In the rows, 128 means zero.
Each path is a new rotation, seen through one point. The rows after it are directions, each followed by how far the rotation turns it, in degrees a step (0 if it stays put).
Each turn is a multiple of 5 degrees from 10 to 175, or 0.
Each row of a path follows its step; steps can be skipped.
Path 1:
step 0: [127 125 128 118 123 126 134 122 130 130 121 129 123 127 140 129 127 136
 121 130 133 117 140 124 130 134 121 135 132 129 131 126 139 123 124 120
 121 136 137 125 117 131 130 130 130 134 134 136 134 132 115 131 129 122
 137 118 125 137 142]
step 1: [136 132 121 121 135 128 130 130 122 130 120 131 122 128 131 126 123 114
 135 126 128 138 127 128 129 132 136 130 125 138 128 132 130 142 133 131
 125 128 115 128 131 136 138 130 120 134 124 132 120 137 119 145 135 128
 121 121 133 128 132]
step 2: [127 122 128 136 124 119 139 129 118 120 140 125 121 128 133 130 125 136
 133 125 119 114 143 132 136 130 117 125 129 133 133 126 132 135 129 126
 117 121 138 121 125 122 124 129 120 127 126 137 127 131 128 136 134 124
 125 124 125 136 123]
step 3: [122 120 127 125 137 126 122 122 131 138 106 140 126 131 118 134 121 122
 138 121 118 131 134 125 123 135 127 127 124 132 136 130 130 125 122 131
 120 136 126 125 129 119 134 122 122 128 131 130 132 136 120 129 136 127
 133 125 122 128 134]
step 4: [129 127 125 123 126 129 150 123 126 133 134 129 125 121 134 119 128 131
 130 138 133 121 127 127 126 136 132 130 122 137 137 134 130 142 125 126
 121 135 121 118 133 130 118 134 131 122 139 135 125 123 127 137 136 121
 129 132 128 136 133]
step 5: [133 127 126 123 134 133 117 124 132 122 124 123 130 116 132 129 120 131
 130 112 126 133 140 128 130 132 127 136 124 134 139 130 131 132 133 128
 123 117 142 129 126 128 137 134 123 126 126 132 125 132 117 135 146 134
 133 133 126 125 127]
step 7: [125 128 132 122 135 125 126 128 132 129 129 134 130 133 135 133 128 130
 135 129 128 133 139 135 127 137 145 120 127 133 136 117 129 132 132 132
 121 128 127 132 131 132 124 138 130 127 135 145 128 134 126 133 142 124
 129 118 112 126 123]
step 8: [133 125 130 129 132 127 138 124 133 133 122 125 119 119 129 124 123 128
 125 129 127 123 126 119 142 133 127 137 125 137 128 130 130 124 124 128
 110 125 136 128 118 133 132 111 131 128 126 137 133 119 123 137 135 129
 128 122 131 140 131]
step 9: [129 128 115 123 141 131 125 129 118 125 129 130 124 129 121 127 133 121
 128 127 124 122 145 121 130 138 137 132 122 140 139 118 129 136 130 125
 131 133 125 131 122 123 133 142 121 127 130 128 120 139 121 129 128 122
 125 125 134 131 135]
step 10: [133 125 133 129 133 117 137 121 129 137 136 132 125 125 119 128 126 134
 133 120 134 127 137 130 140 130 120 123 123 131 124 134 137 131 128 138
 119 126 122 121 130 129 123 121 125 121 124 144 122 140 134 139 137 132
 127 133 126 126 121]
Speeds:
[127 126 126 125 123 128 126 129 129 128 126 128 129 125 126 127 127 127
 131 128 130 128 129 126 129 130 126 125 129 128 128 125 128 123 128 127
 127 130 130 127 126 126 131 128 127 130 126 126 130 126 127 129 127 128
 129 129 130 128 129] => 130
Path 2:
step 0: [128 120 128 125 130 129 114 131 132 122 116 112 118 132 121 135 116 128
 130 121 123 121 133 134 121 130 118 128 132 126 131 133 129 133 150 133
 112 131 125 130 130 121 129 128 129 133 130 123 120 115 129 122 129 138
 120 136 126 119 126]
step 1: [138 129 138 128 121 138 128 120 124 124 115 132 133 127 122 143 130 130
 129 124 140 111 132 135 129 133 138 125 132 134 133 133 133 139 133 129
 120 138 127 129 132 142 137 124 126 124 129 127 134 136 112 132 129 129
 122 128 132 113 128]
step 2: [135 124 123 129 114 141 122 143 138 114 125 130 142 128 124 132 128 129
 131 121 129 124 135 133 127 135 131 114 139 129 131 118 139 116 122 119
 131 130 118 128 136 131 122 130 126 126 135 118 134 122 130 130 129 128
 135 139 127 132 132]
step 3: [125 134 124 123 132 132 125 127 129 128 127 123 121 126 117 142 127 121
 140 124 127 129 134 135 127 133 135 119 134 121 124 140 125 116 123 133
 127 132 133 135 139 121 130 129 116 134 120 125 138 115 128 115 127 148
 124 127 123 131 137]
step 4: [128 147 127 139 125 126 131 140 120 130 114 124 137 125 129 139 135 125
 127 124 120 116 132 134 137 126 132 138 131 129 132 141 125 137 144 122
 119 136 120 131 135 125 119 130 129 127 130 130 137 127 131 131 143 136
 126 128 124 127 130]
step 5: [122 132 130 134 126 126 117 130 132 129 126 120 129 135 137 139 126 137
 130 116 129 130 125 133 137 147 126 115 149 122 138 126 130 127 132 117
 110 126 126 122 131 133 133 131 125 138 129 123 123 131 129 132 131 126
 126 137 127 119 120]
step 7: [143 139 124 127 127 138 128 133 125 116 122 127 125 120 127 131 138 137
 134 126 129 129 132 138 124 132 129 125 129 130 129 124 129 135 129 122
 124 136 120 132 150 136 130 112 119 116 131 140 136 116 124 135 123 136
 128 134 119 123 131]
step 8: [128 124 127 130 138 132 133 138 129 124 129 119 132 142 119 141 123 136
 141 118 135 123 134 137 139 134 132 118 135 127 140 129 128 130 128 130
 125 136 114 134 129 127 125 128 134 137 127 127 142 122 135 119 129 126
 134 129 118 142 129]
step 9: [121 141 124 119 119 120 131 138 120 121 130 134 130 133 127 135 120 130
 128 126 128 133 130 134 127 126 136 113 137 122 127 140 143 129 133 133
 119 130 125 128 130 126 125 139 124 135 126 133 139 132 128 127 141 142
 118 118 127 114 133]
step 10: [126 133 115 142 120 125 125 140 126 136 120 131 128 127 137 142 132 138
 117 131 128 126 133 139 128 142 126 129 134 130 132 117 126 132 135 115
 122 127 139 131 134 123 126 127 122 135 138 130 133 126 119 128 128 138
 137 126 125 122 140]
Speeds:
[129 130 129 129 130 131 129 131 128 128 128 128 128 127 130 131 128 130
 127 130 126 125 130 127 128 127 127 132 129 130 127 127 126 130 125 130
 125 131 128 130 129 128 127 125 128 128 126 128 128 129 127 129 126 127
 130 126 131 126 127] => 115
[129 126 127 130 130 129 125 127 128 129 127 129 127 125 130 127 130 127
 128 127 126 130 127 126 128 130 126 129 127 129 127 125 131 128 124 130
 131 128 128 130 131 129 125 128 128 128 128 127 130 127 127 127 129 133
 129 127 127 129 129] => 90
[128 131 130 126 126 131 128 131 126 130 125 127 130 126 128 126 128 128
 125 127 130 128 127 129 131 130 129 129 124 128 129 125 126 130 128 125
 129 127 130 126 128 131 127 126 127 126 129 128 129 127 128 128 128 127
 128 126 127 128 128] => 125
[128 128 127 128 127 126 126 128 127 128 126 126 129 128 128 130 129 128
 127 129 128 130 129 129 124 125 130 131 127 129 128 131 126 129 126 130
 130 129 129 128 131 130 130 129 127 128 132 129 129 131 126 128 131 126
 128 128 124 125 128] => 125
[127 127 128 130 123 127 127 130 131 129 129 132 126 129 131 125 127 127
 129 130 129 126 128 129 128 129 129 126 130 127 129 126 128 127 127 130
 129 129 130 129 130 128 127 130 124 126 130 127 130 129 130 127 126 126
 128 126 129 126 127] => 95
